(in the rows, 128 means zero)
Rows swapped in pairs by one turn or mirror: which row each one swaps with
The rows were stretched afterwards, more along some directions than others.
Q142: [105 158 133 135 106 163 107 137 148 134  86 135  93 142 133 118 139 127
 137]
Q476: [114 122 156 147 127 140 104 115 156 118 115 129 117 108 109 158 137  93
 131]
Q839: [141 133 145 131 117 136 110  97 145 104 102 136 107 116 107 146 161  90
 134]
Q255: [110 164 130 109 106 152 114 117 123 123  83 133  84 151 126  93 160 135
 128]
Q140: [106 147 149 142 108 142  99 107 147 130  92 113  91 104 125 134 147 112
 135]
Q237: [115 143 152 141  92 130 124 124 140 104 105 125 108 115 119 143 147  98
 132]
Q248: [116 152 131 118  74 170 121 151 161 118 110 141  92 134 116 134 149 123
 132]
Q653: [ 96 132 156 132 128 163 112 105 149 134 110 141  87 141 121 125 145 108
 138]
Q200: [ 93 134 142 141 101 147 116 149 143 144 130 126 133 118 140 131 106 133
 133]
Q790: [101 131 159 142 101 161 117 140 157 111 122 136 115 140 130 133 128 108
 128]
Q348: [116 157 127  97  92 130 114 127 131  98  99 124 119 149 137 107 139 121
 138]
Q769: [ 96 111 150 147 126 116 104 113 150 131 123 136 129 131 133 120 115 126
 132]
Q690: [108 153 128 135 132 123 117 108 133 132  90 127 115 145 131 111 164 132
 139]
Q328: [128 113 138 149 111 165 116 130 147 108 115 121  96 127 124 132 146 118
 136]
Q941: [121 151 135 136  94 134 130 108 136 118  92 135 109 141 114 130 165  98
 125]
Q364: [131 143 154 118 133 124 103 123 145 111 124 139 131 133 134 130 134 116
 151]
Q27: [ 90 152 148 131 118 135 108 132 156 141 110 145 127 146 124 109 116 140
 121]
Q607: [114 124 142 145  96 152 111 140 161 110 118 145 126 147 118 141 126 117
 117]
Q843: [102 121 143 160 132 148 115 123 141 143 131 143 130 127 137 125 109 136
 109]
Q203: [ 90 109 153 143 132 161 104 121 146 138 126 131 109  99 134 138 118 124
 130]
Q633: [126 130 151 128 119 149 113 123 138  92 109 131 109 124 122 135 131  96
 139]
Q53: [100 134 133 141 129 118 125 120 119 136 119 132 134 128 145 119 124 135
 148]
Q390: [109 119 137 150  87 161 123 131 166 120 111 147 107 131 115 139 136 129
 113]
Q702: [114 150 140 124 121 138  93 138 129 120 102 117 116 125 137 115 149 128
 138]
Q901: [102 137 132 137 126 131 128 103 132 129  96 151 111 135 117 112 147 132
 136]
Q846: [ 98 148 147 152  93 135 137 114 167 129 107 156 111 149 106 150 155 114
 123]
Q972: [106 128 149 152 103 137 121 125 143 110  98 140 112 145 130 119 135 124
 146]
Q160: [105 139 151 140 111 119 114 101 135 129 100 116 103 123 124 124 142 107
 129]
Q438: [127 117 147 160 131 124  94 122 150 113 112 113 132 125 124 149 144 101
 138]
Q94: [ 88 156 136 141  74 169 128 130 139 128  85 136  79 138 126 111 138 135
 122]
Q921: [100 142 148 123 116 131 119 116 142 116 106 130 104 138 134 110 128 116
 135]
Q452: [ 91 114 148 156 114 148 104 135 139 140 118 130 112 132 129 115 114 123
 121]
Q507: [114 127 159 152 149 109 100  99 132 122  99 116 133 105 132 127 133 111
 162]
Q464: [120 136 155 147 136 130 104 123 123 123 100 112 127 108 123 121 138 116
 144]
Q95: [131 119 163 139  99 146 106 132 150  94 121 128 112 131 129 148 145  98
 141]
Q441: [ 97 156 128 124 113 122 113 118 126 129  85 109 104 127 121 112 159 116
 143]
Q887: [108 142 140 150  91 133 140 107 165 122 100 150 108 145 108 149 153 115
 125]
Q61: [107 145 146 119 120 143  92 126 138 132 102 118  99 130 128 104 138 108
 130]
Q665: [109 138 153 158  92 137 122 117 163 121 102 131 104 122 124 156 126  91
 135]
Q171: [ 84 141 145 125 128 149 103 133 146 145 112 137 114 143 139 103 109 148
 130]
Q20: [121 104 152 139 150 153  98 120 130 117 133 106 120 101 146 128 113 118
 148]
Q598: [122 145 149 152 130 131 106 116 154 123  99 119 129 118 112 139 160 105
 135]
Q601: [ 96 137 147 168 109 121 132 137 145 140 114 142 128 145 120 124 129 129
 133]
Q805: [116 123 150 150 113 165 111 117 173 123 118 145  70 120 105 152 157  99
 114]
Q299: [114 137 143 156 106 126 122 108 159 132  97 138 133 152 109 117 131 121
 116]
Q902: [118 141 133 119 106 131 110 135 148 115 109 134 102 136 126 113 137 125
 141]

Q20 swaps with Q328
Q702 swaps with Q237
Q438 swaps with Q633
Q839 swaps with Q452
Q598 swaps with Q790

Rows swapped in pairs by one turn or mirror: which row each one swaps with
The rows were stretched afterwards, more along some directions than others.
Q261: [128 128 124 115 114 141 132  90 146 147 164 134 135 170 138 155  97 153]
Q562: [136 135 112 103 149 146 134 122 134 136 150 129 135 164 153 138 112 156]
Q502: [101 146 119 136 122 180 132 115 120 129 159 116 157 153 124 138  95 147]
Q599: [104 143 126 113 137 148 124 127 101 125 136 140 146 155 137 141 117 135]
Q756: [124 150 114 114 119 186 135 109 126 129 132 107 130 156 131 158 110 144]
Q982: [ 96 150 122 146 127 144 116  86 117 107 170 118 141 155 127 143  87 127]
Q38: [111 138 105  85 133 161 138 109 113 131 175 121 154 146 129 146 105 153]
Q407: [105 133 127 118 140 138 101 101 127 143 182 129 156 169 128 143 111 149]
Q848: [136 120  89 107 131 141 135 110 139 128 169 111 154 142 121 133  99 147]
Q479: [111 134 108 131 140 146 131 129 111 113 136 138 147 137 153 145 127 120]
Q785: [114 142 131 133 124 163 141  94 109 127 122 126 141 127 115 127 100 112]
Q320: [ 91 136 143 118 127 165 130 110  90 108 160 112 166 152 143 143 109 125]
Q937: [109 145 118 129 125 169 141 121 121 136 160 119 161 154 129 125 103 148]
Q264: [133 137 132 115 125 136 123  82 134 157 160 125 154 164 139 131  92 145]
Q439: [108 163 100 151 142 166 105 104 120 128 177 116 158 130 131 118  98 125]
Q217: [103 151 128 112 122 162 107 109  99 120 150 129 138 141 153 154  85 150]
Q795: [103 147 130 121 125 162 142 112 117 135 150 141 162 152 135 123  93 141]
Q322: [102 138 139 112 149 143 128 115 115 124 151 151 140 167 127 146 116 130]
Q6: [118 142 117  99 159 145 139 131 127 117 161 121 148 151 150 129 131 132]
Q988: [136 148 108  99 137 133 145 112 139 139 178 153 142 168 136 157 101 148]
Q700: [120 144 124  97 137 175 132 132 100 134 154 110 160 169 144 175 145 158]
Q13: [108 143 117 140 130 136 115 105 120 139 167 141 147 155 148 152 123 156]
Q975: [110 129 106 123 131 160 114 121 106 122 151 103 168 140 163 151 116 143]
Q667: [113 159 116 132 125 154  86 107 115 130 165 113 150 150 153 145  88 149]
Q695: [111 142 126 117 147 152 119 121 111 130 148 136 129 153 121 132 109 134]
Q128: [113 143 122 133 127 152 117 123 115 117 162 123 151 164 129 170 126 127]
Q603: [116 128 108 143 128 147 132 119 116 114 148 134 146 134 131 130  97 110]
Q573: [106 142 130 111 126 179 138 120 120 139 170 131 152 160 120 138  96 147]
Q908: [101 146 109 129 131 173 129 125 128 132 158 123 159 155 133 135 100 148]
Q869: [119 149 105 109 134 139 119 103 133 124 168 130 128 132 146 121  72 143]
Q583: [111 150 108 138 132 176 120 107 128 131 170 118 147 125 125 129  99 122]
Q604: [129 151 141 110 120 151 142 107 116 144 158 148 134 158 133 159 111 155]
Q337: [119 118 108 117 117 137 137  95 135 118 171 133 142 129 109 132  89 123]
Q137: [ 92 142 104 137 136 177 114 127 117 112 161 133 144 130 140 113  91 118]
Q221: [117 129 111 127 144 133 135 124 127 115 163 152 142 141 132 135 106 112]
Q648: [110 133  95 129 109 163 129 103 125 107 158 116 139 135 109 157  85 135]
Q276: [121 139 143 116 107 173 142 105 104 123 158 128 146 151 124 145 101 125]
Q576: [125 139 108 106 124 161 114 121  93 140 155 115 167 163 142 172 130 157]
Q25: [106 158  98 139 143 160 113 104 116 124 166 132 158 121 126 123 109 118]
Q696: [116 141 122  89 130 166 125 119  99 123 159 113 147 162 143 184 121 152]
Q85: [109 155  97 139 145 159 112 112 126 127 183 119 154 125 133 112  99 125]
Q23: [119 135 100 135 143 133 126 101 125 120 148 144 147 133 133 128  98 116]
Q926: [125 142 135 129 126 147 125  97 138 151 173 135 153 175 143 145 109 144]
Q487: [102 150 118 143 104 165 116  78 130 136 161 123 147 145 139 151  78 143]
Q944: [105 140 130 117 141 167 125 127 111 119 132 131 128 153 129 148 117 132]
Q146: [107 154  87 137 155 162 110 110 135 124 177 117 155 125 128 115 101 121]
Q718: [107 150 115 145 130 157 117 117 124 121 156 138 151 172 146 177 122 150]
Q595: [114 142  91 129 128 140 136 124 112 114 150 118 140 145 163 145 114 158]
Q380: [112 136 121 102 117 162 124 124  84 118 147 123 151 160 151 182 126 153]
Q774: [123 132 139 116 123 126 131  79 136 139 163 140 135 159 134 141  93 138]
Q112: [ 96 142 115 129 146 153 138 115 132 116 162 136 141 130 110 139 102 123]
Q581: [115 144 123 117 131 139 128 118  97 138 161 168 152 155 134 130 102 132]

Q581 swaps with Q785
Q337 swaps with Q217
Q604 swaps with Q276
Q975 swaps with Q407
Q439 swaps with Q937

